(in the rows, 128 means zero)
A single turn carries every row of the set below to another of its rows. Some are shown first; where does it send the rows asked next?
dar: [104 127 145 139 137 141 115 124 119 100 139 154  96 161  96 136 106 118
 124 129 127  64 141 124 126  96 116 142]
gizi: [155 126 134 162 114 104 154 108 114 119 127 119 148 114 148 119 146 101
 143  94 111 110 126 111 138 124 160 134]
fid: [ 97 128 140 126 150 132 113 140 134 106 140 155  89 152 108 119 114 118
 137 119 137  77 124 120 130  81 130 135]
tano: [104 128 157 122 150 138 105 133 131  92 125 150  99 152 114 128 116 110
 154 123 141  87 128 111 115  83 122 127]
gono: [107 143 119 137 152  99 115 136 124 132 135 114 163 125 129 134 153  94
 120 155 148 127 116 142 145 120 131 136]
tubi: [118 107 125 114 131 166 140 128 150 114 106 149  88 132 104 160  72 158
 128 132 105 142 113 128 127 149 110 126]
dek: [120 118 128 110 103 146 141  93 143 134 127 155 113 142  99 129 122 164
 138 132 118 162 100  95 128 161  92 123]
daz: [158 134 133 167 110 105 154 113 117 121 137 114 146 116 145 123 153 100
 140  96 114 106 128 109 133 129 152 140]
Lazim: [175 134 119 129 109 128 152 130 125 112 133 107 154 144 151 122 103 163
  95 142 133 126 139 129 123 138 161 108]
kivi: [110 127 119 113 131 151 157 134 164 132 137 150 100 148 100 148 100 162
 108 131 103 116 105 105 136 160  96 136]
sig: [115 132 104 149 153 108 105 132 117 132 137 119 145 119 119 136 135  94
 113 153 147 129 123 169 149 113 139 145]
nad: [ 95 126 160 121 143 133 116 120 113  94 114 145 112 164 114 138 102 116
 141 123 125  73 137 113 129 100 125 123]
bod: [179 133 106 132 116 126 152 141 139 118 146 111 140 136 144 114 104 167
  93 139 135 130 130 137 124 121 167 118]
zun: [116 125 134 117 116 167 149 121 147 116 118 147 109 148  96 166  93 152
 116 139 107 124 119 103 123 169  83 124]
Dinod: [156 121 129 164 118 110 151 111 110 122 126 118 138 114 147 119 133 106
 142  93 106 114 128 126 136 121 168 136]
bikeg: [119 110 109 109 113 140 141  98 145 143 135 160 100 139  96 118 113 172
 131 129 113 163  97 111 140 151 109 130]
Feviz: [166 135 131 178 107 113 151 111 115 117 144 118 140 114 138 121 151  99
 135 105 115 102 133 117 127 129 142 142]
Dogi: [124 117 109 124 131 166 138 139 164 125 135 155  74 130  93 151  88 152
 115 135 113 134 107 127 122 143 100 138]
Vaf: [ 96 121 142 129 146 133 118 125 117 107 133 151 100 159 105 130 101 125
 129 122 120  68 133 128 135  92 133 136]
ler: [194 136 118 144 101 143 137 131 126 102 138 109 140 134 136 131 103 150
  97 153 142 132 146 139 106 130 147 115]
Nibin: [131 117 116 122 102 149 135  98 144 137 144 158  93 137  84 129 121 162
 131 133 121 160 103 111 125 155  90 133]
pob: [166 122 125 171 117 115 142 112 119 116 135 123 125 104 143 120 136  94
 148  97 116 124 127 130 125 113 159 143]
kofo: [110 114 138  92 139 158 142 133 162 114 102 148 102 134 119 153  89 154
 139 126 111 149 102 105 123 147 107 116]
bon: [119 115 120 110 107 143 145  90 136 139 126 153 111 142  94 128 109 170
 130 131 110 157 105 106 138 160 102 125]
Pitut: [106 126 124  97 138 150 150 144 180 128 126 149 101 140 116 142 108 158
 125 127 114 134  93  95 131 149 104 127]
nini: [191 132 124 131 109 140 134 135 133  97 131 107 141 128 151 123 106 147
 112 145 150 148 135 136 101 122 152 109]
feso: [126 121 121 113 103 145 136 100 148 137 140 156 102 140  93 125 130 162
 137 133 123 162  97  97 124 155  86 130]
bafi: [ 98 132 160 115 147 131 119 131 130  96 130 147 112 158 117 129 122 116
 145 125 139  77 127 100 123  92 117 125]
Zuv: [102 134 145 128 143 133 116 136 135 105 148 151 100 160 106 126 126 117
 132 124 136  66 128 109 124  91 115 136]
Boke: [117 136 114 147 150 109 104 138 125 129 137 119 147 116 126 137 146  84
 124 156 158 135 119 155 135 112 131 139]
ginu: [190 141 115 148 100 136 146 138 137 110 154 110 140 137 136 121 119 153
  87 149 145 123 136 129 110 128 143 120]
Vutel: [171 131 132 180 102 119 145 104 112 116 136 118 136 112 136 128 145  96
 138 101 117 110 132 123 119 126 143 142]
ronut: [107 127 115 141 149 110 111 123 105 128 120 117 158 123 122 142 126  93
 117 160 139 131 128 167 149 121 145 135]
nur: [176 142 131 123 107 129 149 132 131 106 132 103 162 143 155 122 117 154
 104 144 138 131 134 115 113 135 147 104]
Zul: [118 135 125 143 145 113 103 125 115 121 121 113 161 120 124 143 143  83
 127 164 155 135 128 154 132 121 123 131]
Tugi: [131 109 117 120 102 155 133  92 136 133 128 157  96 134  88 131 105 162
 133 135 119 167 109 117 125 152  93 129]
Niz: [130 108 120 110 109 151 129  98 143 130 123 158  96 130  96 127 108 158
 147 131 123 178 101 112 125 150 101 123]
Mel: [117 135 120 151 140 112 110 117 106 125 129 113 160 127 117 149 136  87
 112 164 143 122 132 157 137 129 126 136]
Gis: [183 144 123 132 106 128 149 143 144 107 151 107 151 136 147 115 127 155
  98 147 149 129 130 113 108 131 141 110]
nelu: [184 133 114 126 118 130 138 147 147 108 141 110 136 127 154 112 110 153
 107 142 148 144 125 132 114 114 164 112]
gove: [112 140 114 147 144 103 114 129 117 137 140 116 157 130 117 140 147  94
 107 159 146 115 126 154 147 127 127 144]
fugin: [109 134 127 130 151 106 109 127 114 126 115 112 171 123 131 142 140  92
 128 156 147 134 122 149 145 123 138 129]
ruv: [124 126 143 112 121 169 136 132 162 108 115 146 104 135 108 161 107 143
 137 139 124 140 110  96 108 156  78 120]
kare: [171 126 128 176 108 120 136 111 116 112 134 120 129 107 140 123 141  90
 148  99 120 119 130 126 120 119 151 140]
Dapeb: [131 126 125 116 129 167 134 145 178 115 135 150  82 128 104 147 109 141
 128 134 126 142  98 104 111 141  83 132]
zat: [104 125 157 130 138 147 107 121 113  88 120 148 103 155 107 138 104 109
 146 128 131  80 141 120 116  95 117 129]
revi: [162 120 122 168 118 112 146 115 117 122 133 120 130 106 144 116 136 103
 143  93 110 119 128 131 132 115 170 141]
teku: [125 111 114 103 113 144 137 103 151 136 129 160  95 133 100 120 114 168
 143 127 122 173  92 110 127 142 105 126]

ginu goes to nelu
Zul goes to ronut
Now find these:
Vutel goes to revi
Tugi goes to bikeg
bafi goes to zat
ruv goes to tubi

